In the data rows, 128 means zero.
Each row below has a hidden score, from 0 to 30, with 15 about the middle. What is it? The score is a weighted sum of the row's numbers plus the product of two more (or one squared), each taken from its middle value.
[ 98 140 134 134 107 144 111 158 115  94 159 134 141 131 122 126 148 155
 147 154 154 121 141  87 151 106] >> 13
[127 147 141  96 189  90 177 107 166 173 144 147  77  92 177 101  84  72
 134 130 140 119 137 116 106 110] >> 19
[144 135 144 128 129 142 141 145 138 124 122 109 140 141 114 146 125 105
 135 118 118 144 111 134 125 134] >> 10
[194 109 114 151 132 140 148 113 158 156  78 134 136 133 137 133 114 157
  86 101  92 119  83 178 118 194] >> 10
[101 146 122 110 124 112 144 114 130 131 175 145 115 109 136 181 119  87
 156 126 151 138 120  96 125  94] >> 15
[106 126 113 163  75 157  80 131  75 112 131 107 180 137 104  77 161 150
  80 157 111 116 149 118 164 143] >> 18
[102 105 119 148 116 129 121 129 121 119 144 114 141 161 115 154 134 123
 138 149 171 157 126 119 142 115] >> 23
[156 103 125 137 120 127 149 147 148 119 126 137 130 144 126 161 134 134
 128 122 122 130  98 167 108 152] >> 14
[139  99 163 129 102 145 133 138 139 146 110 119 126 127 125 166 105  98
 134 120 149 150 110 146 118 136] >> 4
[159  73 106 150 113 150 123 125 129 111 112 124 176 153 105 134 146 137
 102 120 124 128  86 168 146 167] >> 25
[154 124 132 169 102 150 106 127 121 118 154 111 148 139 102 137 159 117
 157 147 132 183 117 145 151 115] >> 8
[155 118 125 116 105 142 146 127 161 143 113 134 133 138 128 139 121 128
 108 163 118 149 100 156 119 132] >> 11
[113 145 128 111 149 117 134 139 120 109 169  93 106 131 133 167 117  90
 155 156 175 127 131 112 127  99] >> 21
[134 119 142 164  86 145 123 144 111 132 177 104 141 172  78 147 161 128
 147 153 153 168 124 129 168 129] >> 8
[141 105 115 139 101 127 137 117 160 142 136 155 146 138 108 153 130 125
 154 118 105 132  97 179 136 154] >> 18
[113  98 127 169  81 158 108 142  87  96 157 100 158 159  83 134 160 156
 149 125 143 136 137 134 159 123] >> 20
[ 71 161 137 121 119 128  81 131  80 100  94 155 117  95 150  47 123 191
  93 111 115  97 199  81 164 100] >> 21
[145 120 112  92 160  85 190 110 178 178 102 163  93 101 148 125 103 102
 105 108 125 118 129 137  88 146] >> 12
[ 76 179 128  65 169 101 125 137 116 122 117 168  85  82 173  97  81 101
  97 104 148 106 172  85 128  71] >> 19
[203 103 113 158 148 113 150 120 159 146  86 122 147 140  92 144 114 173
  93 105  68 138  87 207 150 198] >> 19
[173 115 127 106 181  86 182  78 166 182 101 143  77 110 163 122  94 143
 114  83 104 101 101 156  96 167] >> 19
[126 137 119 106 119 119 160 129 130 154 137 116 108 130 123 120 107 103
 110 121 174 157 148  86 110 104] >> 3
[143  88 109 166  94 167 121 148 130 101 157 125 155 189  86 135 173 157
 148 140 111 154  90 158 132 140] >> 12
[140 114 134 112 135 142 120 131 153 124 129 135 136 156 104 135 124 131
 113 123 134 135 111 119 119 137] >> 13
[130 111 142 169  87 152 103 130  96 114 162 103 155 160  89 173 170 128
 144 149 119 157 116 156 150 132] >> 17
[164 117 125 137 122 128 145 109 187 153  91 148 121 109 105 146 121 126
 118  92  99 138  94 182 112 188] >> 13
[187  91 118 163 116 153 124  84 154 163  71 154 154 150 110 135 129 174
  71 116  63 134  89 208 134 208] >> 15
[ 39 244 125  67 151  89  88 158  72 101  74 145 112  46 206  53  99 183
 108  86  83  72 222  95 148  75] >> 25
[108 124 157 105 132 132 126 150 132 101 167 124 129 133 139 140 118  97
 134 126 169 127 135  99 124 102] >> 12
[123 119 139 124 124 132 127 155 120 147 137 122 136 123 134 144 114 125
 160 132 142 143 130 104 129 109] >> 10
[115 133 142 156  93 144  96 130 105 115 137 113 155 139 113 139 168 148
 134 151 125 123 139 101 141 120] >> 18
[146  97 103 161 115 153 112 122 133 127 143  95 161 151  87 152 156 143
 129 127 105 171  87 167 143 162] >> 15
[ 74 188 118 112 127 105 100 168  70 110 132 120 120  83 165  85 108 158
 133 108 136 109 182  78 170 103] >> 13
[107 134 160 136 124 150 126 142 114 118 137 121 132 114 130 164 134 111
 146 142 135 140 128 130 119  96] >> 17
[109 165 138  93 162 102 120 107 115 120 145  98  99 117 149 160 115 102
 164 142 136 132 147  96 153  96] >> 25
[113 152 135  90 144  92 155 146 141 134 141 154  93 126 165 143  93  77
 152 109 151 110 134 102 107  74] >> 15
[ 72 218 126  81 145 115 101 140 112 116 129 122 110  71 180  84 103 166
 134 111 136 103 197 114 164  84] >> 22
[195  92 152 172 117 115 147 109 180 143  63 143 140 134 104 138 151 167
  37 100  82 134  77 207 131 214] >> 10
[146 117 124 149 120 130 137 132 147 114 111  94 133 144 107 134 122 111
 126 124 122 121  95 168 124 153] >> 19
[112 106 141 121 101 134 120 137 109  96 117 119 144 137 119 130 147 100
 154 146 174 156 131 119 166 109] >> 10
[ 69 217 128 116 136 109  89 162  57 116  93 121 132  93 191  76  91 177
 100 105  98  88 204  97 170 105] >> 15
[146 119 133 123 159  89 145 125 151 150 105 127 106 103 155 141 125  93
 138 117 132 119 127 134  93 136] >> 7
[ 98 131 116 112 135 154 105 153 110 140 129 126 125 121 107 121 117 121
 174 160 161 144 148  95 147 108] >> 13
[120 105 121 140 124 127 118 160  91 111 161  93 130 138  98 140 149 116
 143 138 168 122 120 125 141 112] >> 23
[103 178 116  69 164  63 160 123 121 125 149 164  69  90 164  98  62  94
 115 133 155 106 158  82  94  76] >> 18
[163 101 134 156 129 130 138 118 145 149 104  95 146 144 116 159 129 152
 137 139 120 140  95 155 133 174] >> 11
[145 127 124 125 137 135 151 139 138 129 137 126 123 128 133 157 129 100
 143 151 140 137 103 134 120 125] >> 12
[139 112 154 158  73 153 115 167  75 103 141 100 181 115 100 102 189 173
 116 147 115 150 139 120 145 127] >> 1
[ 76 195 131 116 114 124  77 183  87  88 128 154 138  66 125  66 133 171
 101 102  91 109 193  99 147 100] >> 14
[138 135 137 113 166 123 179 109 192 165  91 171 100  99 165 133 114 101
 109 111 100  98 117 130 103 154] >> 22
[170 105 131 154 128 132 123 127 117 116 129 124 132 151  90 146 144 142
 122 123 121 148 102 159 158 166] >> 11
[134 105 133 163  72 143 120 113 122 129 166 106 145 147  75 151 162 159
 141 129 137 150 102 146 167 140] >> 16
[142  99 138 130 153 108 150 125 146 169 129 112 111 137 134 147 124 123
 156 130 122 124 119 143 106 139] >> 18
[ 82 121 145 131 124 150  80 144 108  58 141 120 143 107 125  97 120 155
 127 121 106 151 152 104 172 106] >> 20
[120 115 133 138  93 127 134 132  99 127 141 106 139 160 117 145 145 117
 140 157 154 135 127 103 149 105] >> 13
[109 160 121  97 139 127 144 162 129 129 153 116 113 104 147 125 102 116
 168 109 152 133 131 106 135  89] >> 14
[ 96 153 166 110 114 121 130 140 108  98 165 144 127 126 143 125 116  99
 121 132 134 137 150  96 148  87] >> 15
[108 143 117 137 118 128 120 152 112 134 158 133 137 108 132 134 146 118
 168 143 185 118 137 114 159  99] >> 13
[120 116 129 140 117 165 135 141 120 107 156 105 124 147 106 158 143  99
 160 142 159 148 122 119 155 104] >> 13
[133 120  89  97 174  85 186  80 148 169 115 157  78 117 164 104 109  92
 134  87 111  99 118 126  82 124] >> 17
[ 84 153 140 103 149 119 132 146 111 131 168 142 112 134 124  99 106  90
 110 163 157  82 146  89 130  89] >> 26
[147 129 153 168  94 152  97 121 134 131 154  86 157 142  86 159 156 130
 127 126 143 125 116 150 113 141] >> 7
[167 105 142 174  98 191 111 125 146 123 140  98 167 167  71 138 164 180
 140 138  92 155  92 176 147 171] >> 14
[149  89 133 181  72 195  91 134  73 124 145  78 193 176  61 141 184 158
 104 157 138 141 119 140 161 159] >> 13
[ 80 173 132 108 114 108  81 162  76  99 105 114 113  86 154  58 129 161
 130 118 136 111 185 108 160  94] >> 14
[129 124  63  48 226  53 234  88 190 190  61 198  17  85 176  50  79  99
  88  92  99  64 136 120  39 152] >> 10
[164 105 134 180  83 170  95 133 141 129 131 117 157 154  87 150 159 166
 116 149 123 151  94 174 149 158] >> 11
[139  96 137 164  96 190 103 131 102  97 140  91 173 184  69 128 156 133
 137 154 145 175 106 127 147 151] >> 11
[131 114 143 171  80 161  73 128 117 117 145  95 162 133 100 107 169 134
 137 168 128 144 113 148 149 135] >> 17
[123 131 142 129 132 116 102 158 115 107 158 125 123 124 140 144 132 105
 176 146 181 160 125 113 123 103] >> 7
[134 128 142 130 112 151 134 132 133 116 168 117 130 160 103 138 121 101
 143 125 143 143 115 112 116 116] >> 13
[ 85 195  85  57 187  83 165 115 146 127 152 152  63  78 176  85  66  69
 128 133 158  87 168  49  81  76] >> 24
[173 102 130 148 127 133 150 105 159 147  89 121 149 120  96 134 156 157
  96  91  80 133  95 182 128 186] >> 11
[ 90 158 138 112  99 136  92 118 100 100 118 130 136  90 131  85 121 143
 143 147 109 137 196 101 180  97] >> 20
[ 93 147 148 119 132 103 108 130 109 108 146 134 121 113 135 113 116 139
 111 150 131 143 156  91 137  88] >> 19
[140 111 138 168  80 173  91 138 117 109 141 135 169 168  82 143 157 139
 129 170 110 185  97 151 153 149] >> 8
[141 102 136 179 103 181  98 124 102 128 152 103 164 160  66 136 183 143
 137 157 135 160 115 146 167 160] >> 11
[ 89 157 137 132 109 126  91 146  95  94 140 115 143 107 138 114 173 175
 112 140 103 118 168 110 155  98] >> 22
[144 106 114 170  97 160 112 143 130 119 121 113 149 148  91 159 149 125
 153 144 139 151  95 133 161 127] >> 10
[ 74 205 136  85 174  89 136 144 116 107 126 160  94  93 180 113  78 130
 150  86 154 109 171  89 130  80] >> 18
[187 112 117 181 121 182 123  86 157 123  84 122 172 136 104 175 147 159
  51 119  93 146  84 189 144 193] >> 9
[ 89 159  83  34 210  49 202  91 166 180  93 183  34  78 179  73  45  42
 146  94 139  73 169  69  24  83] >> 27
[166  95 136 155 133 133 113 128 179 126 128 121 144 149 109 180 135 129
  88 110 111 136  88 183 114 168] >> 17
[178 108 102 142 149 145 169 108 160 138  78 159 121 108 133 142 137 131
 117  77 102 114  91 171  76 174] >> 1
[178 121 118 133 135 110 158 103 181 176  98 151 122 131 136 147 126 116
 119  93  95 127  89 167 103 171] >> 12
[130 114 142 151 108 165  94 140  97  96 112 102 151 130  93 102 164 122
 137 158 147 145 139 129 145 129] >> 8
[115 113 145 116 128 115 152 122 129 127 153 148 106 114 127 149 107  84
 169 118 145 132 110 103 129 104] >> 15
[118 174 135 105 134  97 121 151 111 104 158 107 110 127 135 124 113  96
 152 147 167 154 144 111 137  98] >> 7
[174 102 151 165 109 142 117 135 133 143 107 116 174 147  85 146 157 143
 115 129  92 143  88 166 126 175] >> 5
[143 117  74 101 193  60 193 103 170 178 103 196  58 100 154 110  87  91
 135  82 148  88 119 125  87 131] >> 17
[118 142 132 147 112 125 118 164 127 140 143 133 133 170  93 181 143 129
 189 112 156 158 103 131 130 115] >> 9
[ 57 181 117 122 124 135  65 156  48  99 106 135 136  73 148  37 136 185
  76 124  73  92 211  80 160 120] >> 20
[133 143 146 115 159 102 166 110 144 144 116 133  87 104 137 132 107  78
 149 138 148 106 138 113  98 116] >> 15
[137  83 126 164  93 134 134 127 135 135 116 123 140 162 113 144 136 139
 139 129 107 136  86 177 112 164] >> 21
[137 107 119 144 124 141 118 111 124 149 118 113 134 159 131 150 134 103
 174 120 135 152 117 127 106 124] >> 14
[124  96 132 114  97 143 136 108 144 128 167 128 119 144 130 147 116 117
 150 147 148 126 121 114 134 112] >> 20
[152  97 121 144  81 159 101 124 114 110 137 117 171 170  94 156 151 155
 137 148 117 146 101 149 134 133] >> 15
[114 109 160 162  69 158 101 143  57 108 136 109 184 126  94  94 194 162
 131 169 119 136 146 113 163 135] >> 7
[130 130 153 154 118 129 130 138  98 103 159 105 132 151 125 155 155  92
 183 125 130 148 101 119 150 126] >> 12
[140 102 154 127  99 168 114 128 120 109 155 116 167 150 101 152 134 111
 145 170 153 148 109 132 151 136] >> 13
[ 88 125 135 139  73 134  83 116  72 116 135 115 154 124 111  94 160 146
  98 159 136 115 158  85 155 117] >> 20
[158  92 116 180  71 162 116 125 118 122 143 118 173 174  69 153 187 110
  99 165  97 156  97 171 163 163] >> 12
[ 92 197 150  66 173  93 131 145 127 122 117 140  97  95 172 131  87 111
 118 116 161 133 158  99 119  78] >> 13
[154 112 137 175  92 133  96 114 129 133 140 117 171 151  94 146 167 145
  76 123 119 168 101 171 146 173] >> 10
[ 92 185 114 108 142 111 119 149 113 124 124 118 122  98 145 122 112  90
 150 129 148 133 155 116 152  90] >> 17
[131 136 142 109 132 101 144 126 151 132 127 143 105 107 123 115  85 115
 157 131 106 132 129  78 113 110] >> 20
[144  97 100 186  84 182  99 145 105 120 156  94 191 191  79 132 185 124
 130 175 135 180 112 179 169 156] >> 25
[169 105 132 161 128 143 138 124 157 135 125 121 152 125  82 155 140 151
 114 145 110 130  92 149 125 162] >> 13
[113 160 106  84 156  86 161 120 145 155 148 131  90 119 157 126  97  75
 139 125 161 129 139 108  86  95] >> 17
[158 100 122 151 109 129 113 104 146 116 124 119 143 177 107 186 147 139
 146 152 109 158  96 161 127 158] >> 17
[184  99 123 167 125 131 127 111 151 115 122 111 162 141 106 170 133 166
 102 102  95 136  78 166 119 177] >> 15
[144 129 134 155 114 130 129 118 148 154 106 137 135 151 128 151 129 127
 134 125 106 166  96 150 116 157] >> 10
[127 114 120 165  90 163  88 138  88  90 159 102 181 151 108 129 196 156
 111 134 126 169 117 137 178 130] >> 8
[136  94 132 154 108 176 119 121 134 115 135 126 160 150 113 150 152 121
 132 141 148 124 104 144 139 146] >> 16
[150 112 118 129 130 128 132 122 129 138 174 123 108 135 114 135 128 122
 169 116 151 119 108 143 116 120] >> 19
[157 118 144 137 122 133 145  98 147 145 113 151 135 153 112 161 134 161
  99 120 101 128 103 160 131 169] >> 16
[128 107 149 153  82 172 111 145 118 109 134 121 168 157  95 132 156 105
 146 148 148 126 115 109 166 131] >> 9
[152 128 169 152 122 144 136 133 128 134 115 130 140 162  97 156 156 165
 101 130  99 133  88 170 129 163] >> 15
[163 101 117 158 104 141 120 122 130 102 109 121 149 154  76 146 154 137
 129 156 128 135 112 147 136 154] >> 11
[109 123 125  70 168  96 165  90 133 152 133 151  84 101 149 124  92  69
 132 148 174 112 127  92  95  91] >> 20
[136 104 137 136  88 172  91 132  87  98 157 112 154 170 112 133 164 114
 123 133 157 151 105 140 149 137] >> 11
[177  83 115 171 111 156 121 102 169 125 101 106 138 167 108 102 140 171
 115 135  75 158  93 207 118 201] >> 19
[145  85 136 145 128 158 106 139 160 127 148 137 137 169 111 147 146 122
 125 117  99 158 104 161 126 145] >> 17
[152 118 143 110 148 118 142 113 132 134 133 133  97 125 132 135  98 116
 126 124 138 136 118  98 125 110] >> 12
[132 114 109  96 162 110 188 122 180 163 123 167  78 112 171 113 100  80
 147 148 152 115 132 114  78 121] >> 13
[125 120 128 162 104 140 102 133  98  66 168 118 151 139 125 132 129 146
 160 160 138 147 141 124 149 109] >> 21
[134 123 128 172  91 175 107 134  98 137 148  85 173 172  68 171 157 134
 127 157  94 156 100 167 137 151] >> 21
[132 116 154 124  97 164 117 124 105 102 149 139 141 163 110 131 165 124
 146 158 130 172 127 106 147 117] >> 1
[131 120 138 151 102 143 116 108 141 128 138 104 158 145  86 166 127 131
 142 157 164 145 105 118 131 134] >> 12
[133 102 128 160 107 162  86 150 110 119 146 116 166 158  80 151 164 142
 141 166 149 141 101 143 147 139] >> 16
[157 120  87  86 194  89 205 110 173 182 110 174  67 103 181 126 113  76
 117  59 101  92 119 159  48 155] >> 11
[122  96 139 145  97 151 101 128 119 146 145  95 152 153  95 173 174 131
 151 165 160 147 107 128 169 114] >> 16
[149 126 115 117 160  96 145  83 167 155 125 151  98 147 161 127 108  89
 143 106 104 126 122 152  81 143] >> 23
[115 153 134  72 168 116 162 102 156 135 148 135  97 110 157 119  90 100
 134 131 148 105 149  91  92  98] >> 22
[102 168 130  72 174  91 153 131 150 148 164 141  91 104 141 148  81  67
 121 110 157 110 154  81 113  78] >> 20
[164 107  99 143 159 122 176 143 158 170  92 141 119 125 129 145 126 135
 100 103  79 127 107 169 111 154] >> 17
[116 160 116  70 156  94 170 110 157 160 122 141  79 102 198 109  92  71
 137 113 138 113 157  89  94  93] >> 16
[ 73 179 140 103 142 126 108 146 124 102 158 146 128 130 136 104 107 128
 145 118 177 128 157  95 161  97] >> 18
[150 129 135 121 143 136 139 104 155 155 101 128 119 148 137 114 133 109
 116 123 144 126 112 136 136 130] >> 15
[ 96 165 120 108 128 114 127 115  86 110  93 118 144 110 133  98 148 122
 131 131 129 110 169 100 165  98] >> 16
[ 95 201  80  60 203  88 148 118 141 149 133 158  79  97 189 100  47  96
 123 129 156 109 168  69 113  79] >> 24
[162  95 135 152 144 145 124 137 143 128 115 115 155 152 109 166 133 155
 128 124 119 125  90 153 129 169] >> 17
[113 133 153 139  99 147 107 137 115  85 135 101 132 146 119 129 153  88
 153 164 144 147 135 137 172 114] >> 18
[105 139 125 117 110 111 126 130 152 137 183 115 137 114 109 190 106 106
 142 126 156 143 126 138 139 101] >> 23
[138 100 135 150 109 158 104 126 121 124 124 127 157 170  98 152 146 106
 138 144 146 151  94 144 125 150] >> 13
[142  95 125 189  91 133  82 128  90 132 144 111 151 175  78 162 157 123
 146 154 121 140 115 122 141 135] >> 12
[109 118 124 155 100 146 105 122  82  97 137  97 161 132 117  89 158 135
 100 162  81 124 146 107 144 140] >> 22
[132 110 127 150 108 141 103 158 117 112 135 106 155 161 125 186 131 106
 152 156 133 164  98 138 160 128] >> 17
[ 61 184 151 114 140  89  88 170  73 109 126 151 126  91 160  86 107 151
 108 113 104 100 191  88 172 105] >> 16
[114 161 117 111 130 134 133 120 117 102 134 116 116 121 132 124 112 115
 157 140 166 124 130  93 151  81] >> 15
[ 65 186 132 115 166 116  82 173 107 113 117 130 113  83 174  91 109 127
 128 117 145 125 186  82 147  95] >> 13
[ 89 134 134  98 129 107  99 151 105 101 121 118 143 135 162 124 117 134
 157 122 142 120 141  99 149 102] >> 20
[138 132  93  66 192  92 205 101 180 220  78 192  45  67 178  93  62  99
  94  99 115  64 136 125  80 134] >> 16
[119 136 127  78 168  92 151  94 151 126 148 157  90 118 167 115  68  95
 162 124 190 103 149  95 123  92] >> 20
[109 114 139 150  74 152  86 142  65  73 152 104 169 118 104  99 193 165
 123 165  95 142 151 122 158 136] >> 10
[160 100 142 137 140 128 124 142 138 124 136 158 153 143 129 136 130 114
 118 112 118 145 102 185 120 151] >> 25
[147  98 156 181  99 143 104 110 116 126 141 110 155 167  77 136 161 144
 159 152 124 160 107 137 144 146] >> 13
[ 93 177 132 132 119 151 108 143  79 104 134 127 130 108 129  68 139 160
 140 114 111 122 166 116 151 102] >> 14
[124 133 147 110 129 144 123 122 127 129 124 111 115 136 135 152 105  67
 125 115 148 141 118 109 115 116] >> 13
[116 123 124 141 103 149 106 132  87 102 170 117 144 128 100 125 135 121
 146 133 147 137 137 134 130 106] >> 23
[100 161 164 134 102 116  96 136 104  91 174 120 117 105 127 134 163 130
 157 139 157 133 132 138 152 104] >> 19
[154 103 108 129 140 134 164 129 167 161 114 160 111 119 144 139  99 114
  94 104 113 137 118 148 100 168] >> 12
[160 130 100 132 149  89 177 110 160 156  98 170  91 120 132 138 128 136
 111 115  94 122 102 159 113 182] >> 10
[121 141 116 108 146  98 149 127 140 160 137 142  97 101 129 139 110 108
 121 143 142 128 139 116 105  91] >> 18
[112 135 145  80 156  83 172 125 131 151 169 151  92 118 193 115 105  73
 144 119 165 103 150  86 110  83] >> 13
[154  88 119 134 120 159 132 101 131 128 130 130 141 144 114 154 120 140
 135 124 126 135 101 170 120 153] >> 24
[166  79 117 167 133 132 133 105 171 130 107 124 146 137  98 160 133 188
 109 112 106 148  86 177 114 168] >> 21
[178  88 111 157 108 119 134 125 164 120  92 137 155 137  88 153 122 174
  96 117  91 148  81 174 103 199] >> 9
[114 120 126 138  92 145  99 125 122 128 150 118 139 163 125 157 137 135
 168 131 182 158 112 130 136 114] >> 15
[157 115 109 165  91 158 118 137 111 125 144  91 161 211 100 152 147 111
 136 151 123 151  93 135 140 135] >> 14
[220  93 105 158 139 154 148  91 172 143  66 152 136 113 104 137 134 216
  46  90  55 130  83 239 115 243] >> 2
[114 119 147 167  83 170  73 120  93 102 163 111 152 148  92 122 176 140
 151 169 119 143 127 129 174 123] >> 21
[140  84 129 153  99 140 123 133 117 140 135 119 151 165  77 143 157 141
 124 138 108 157  99 154 126 142] >> 17
[ 99 146 130  90 139  99 107 145 125 115 145 112 130  95 141 120 116 138
 166 132 170 140 153 121 147 106] >> 17
[120 134 152  99 110 117 140 118 134 118 125 110 121 135 157 167 105 100
 146 152 151 103 145  92 116  98] >> 12
[116 134 156 108 153 100 171 120 160 154 146 168  77 106 154 133 102 117
 120 111 120 105 123 126  95 141] >> 22
[151  93  94  77 207  55 193 102 182 201  93 192  66  90 174 128 106  75
 131  99 113  68 131 149  34 157] >> 20
[ 93 167 142 120 107 137  92 152  89 112 113 113 144 133 119  85 145 162
 136 130 123 126 152 113 153 113] >> 16
[ 64 191 125  86 138 107 107 146  95 122 110 166 104  74 152  50  91 149
 108 123 114  89 214  82 160  88] >> 22
[101 131 118  99 121 112 146 117 134 144 155 110 101 113 159 160 122  84
 158 120 131 121 129  91 144  88] >> 21
[108 109 130 153  87 124 114 159  96  98 176  98 142 145  71 157 169 132
 182 162 143 151 127 117 155 108] >> 16
[153 109 102 111 157 105 167 108 161 164  92 157  91 107 166 108  96 128
 103 117  98 113 115 162  92 164] >> 18
[126 100 116 131 103 142 141 132 122 129 142 107 137 147 112 137 151 117
 152 136 133 151 116 146 139 122] >> 15
[100 140 134 117 159  99 141 119 131 119 165 113 131 128 125 152 103 116
 166 127 159 153 137  87 122  93] >> 20
[106 132 122 127 108 118 109 147 101 119 117 115 145 159 117 128 166 144
 144 140 145 133 147 114 163 104] >> 14
[111 143 136  93 150 102 134 141 146 126 189 126 104  94 161 141  95  91
 133 122 168 119 153  95 140  95] >> 15
[119 113 135 140 121 162 105 129 118 108 140  99 144 134 106 152 156 112
 193 126 148 148 100 148 135 116] >> 15
[135 119 106 142 102 127 126 117 135 127 137 117 134 164 125 160 114 110
 120 172 153 149 109 111 132 135] >> 13
[148  89 121 159 133 115 136 112 166 162 114 126 132 139 121 153 124 150
 118 102  79 132  99 178 103 160] >> 25
[ 93 172 133 110 128 110  84 165  70  77 109 119 123  73 173  99 131 194
 136 110  98 118 179 102 147 102] >> 12
[155  97 129 156  81 144 123 132 114 113 137 111 153 174 119 165 144 130
 161 149 106 163  97 157 154 134] >> 14
[148 136 106  78 184  89 187 115 174 174  80 163  60 113 166 114  76 110
 149  74 116  87 132 148  55 157] >> 15
[168 100  84 170 121 145 145 112 152 128 142 113 146 164 104 160 143 151
 120 126  88 142  86 178 127 175] >> 19
[116 161 149  87 143  76 148 110 129 117 145 134  83 120 162 143  93  75
 145 104 164 114 151 101 119  92] >> 13
[ 80 181 143 105 140 124  99 145  87 128 142 106 130  98 122 104 103 126
  93 133 142 107 181 107 122  85] >> 19
[114 125 142 141  83 140 110 126  92  99 149  97 162 148  97 121 168 139
 125 137 115 158 132 123 168 117] >> 15
[114 110 138 146 103 160 118 114 146 140 142  92 161 156 116 151 139 114
 171 152 160 147  98 120 124 122] >> 18
[124 112 155 140 109 167 114 119 121 136 138 120 140 162 126 152 138 120
 160 181 122 132 109 132 131 117] >> 22
[120 118 136 136 114 161 110 146 130 118 176 104 145 158 114 174 151 105
 125 150 164 142 122 117 130 112] >> 16
[139 103 130 120 143 112 141 120 125 125 142 126 114 144 122 157 111  91
 149 127 160 142 123 132 113 106] >> 22
[ 73 197 114  89 145  88 129 135 104  72 133 169 106 102 183 109  77 149
 126 112 142 104 182 104 142  88] >> 24
[115 139 114  93 150 103 135 122 148 115 141 124  84 131 143 146  97  80
 183 121 142 123 116  99  91  99] >> 22
[157 105 114 174  94 151 109 107 128 139 124 109 167 189 107 152 169 158
 136 143 124 156 100 153 141 156] >> 13
[154 117 132 172  94 169 114 124 113 112 131 108 154 173  84 144 164  98
 148 157 127 163  99 163 132 145] >> 11
[165 124 118 149 119 158 124 141 157 122  99 141 155 153 111 159 130 167
  87 121 120 121  97 172 114 172] >> 11
[146 127 139 109 117 134 134 130 144 121 133 139 116 138 139 134 110  87
 141 121 142 124 114 118  85 120] >> 8
[120 128 128 137  92 155 106 135  93 120 107 128 159 140 108 130 151 127
 134 143 125 136 130 105 162 108] >> 8
[126 108 134 150  82 168  90 160  83 113 144 113 156 156  97 118 171 133
 122 150 105 126 134 117 157 122] >> 13
[ 44 217 119  78 160 104  93 167  73  99  95 128 109  70 203  49 106 184
 104  76 120 112 215  81 158  83] >> 17
[128  85 136 173  97 156  96 130 104  86 145  92 191 194  70 130 185 132
 120 155 112 152 115 128 146 152] >> 18
[ 79 206 149  85 147  80 102 159 112  80 115 141 114  97 156  82  89 188
 104  92 104 124 186  95 169  82] >> 20
[109 121 170 149 122 150 100 150 103 108 169 122 159 148 120 118 147 145
 155 149 146 125 139 148 129 118] >> 19
[168 102 137 158 101 110 134  99 131 123 100 128 152 143 127 149 148 172
  93 130 104 134 104 169 141 171] >> 12
[ 90 164 117  84 147  81 107 136  99 100 131 120  98 107 171 115  70 141
 145 111 163 131 176 116 155  86] >> 28
[100 120 152 115 131 124 143 136 142 110 150 123 121 139 145 137 113 123
 177 163 168 139 139 108 128  94] >> 18
[158 134 118  92 177  81 200 110 183 215 118 188  63  87 164 106  89  91
 118  89 122  88 131 124  93 146] >> 12
[150 101 126 136 124 150 115 128 159 125 121 131 128 144 117 148 147 132
 138 119 130 131 106 156  97 141] >> 13
[160  98 143 150 107 143 121 108 127 148 101 126 155 170 116 138 145 159
 126 125  88 125 100 158 112 173] >> 14
[113 113 167 109 115 109 133 146 139 142 137 130 128 126 129 164 125 114
 117 153 142 115 121 107 107 113] >> 10
[ 90 172 113  82 172  97 164 101 128 107 151 153  74  82 181 119  73  53
 143 134 149  97 162  76 104  83] >> 24
[139 114 114 129 124 134 124 112 133 144 126 123 121 127 118 150 144  93
 160 166 157 138 113 126 119 124] >> 11
[ 94 179 130  94 157  94 147 123 140 160 149 146 105  95 174 128  88  88
 128 124 155 137 137 128 119  85] >> 23
[137 100 127 167  80 164 113 146 113 122 169 110 182 176  70 163 171 140
 125 164 153 155  97 115 132 147] >> 7
[142 126 119 107 149  97 173 113 147 177 109 148  89 121 143 136  98 107
 106 121 111 118 135 154 121 152] >> 18
[116 125 123  64 184  93 179 116 162 180 140 138  78 113 166 138  93  84
 157 122 120  93 130  81  61 107] >> 24
[155 110 139 150 117 149 129 115 151 142 143 138 143 145 125 139 154 130
 158 141 147 164  89 147 133 136] >> 7
[102 184 136  78 176 102 137 149 118 116 151 123  95  88 181 107  78  90
 142 108 157  93 153  87 148  79] >> 19
[ 90 169 147 108 132 126  85 139  84 126 126  89 131  74 161  51 135 191
 122 121 122  83 177  99 160 103] >> 21
[149 102 122 136  92 158 126 124 131  96 122 101 166 162 113 141 141 133
 120 152 127 176  92 152 140 147] >> 11
[108 169 129  81 170 125 144 123 129 124 148 123 106  96 142 119 106  81
 128 157 158 134 155  91 135  93] >> 15
[162 103  99 132 113 125 141 135 153 175 115 139 118 138 128 137 116 122
 156  95  99 115 114 145  89 149] >> 11
[177  93 114 190  85 175 108 136 120 135 119 117 145 175  88 147 170 191
 124 148  96 145  98 175 149 189] >> 7
[ 83 155 148  90 147 106 101 149  94 105 131 133 110  94 179  99 113 123
 130 123 165 112 171  70 152  81] >> 13
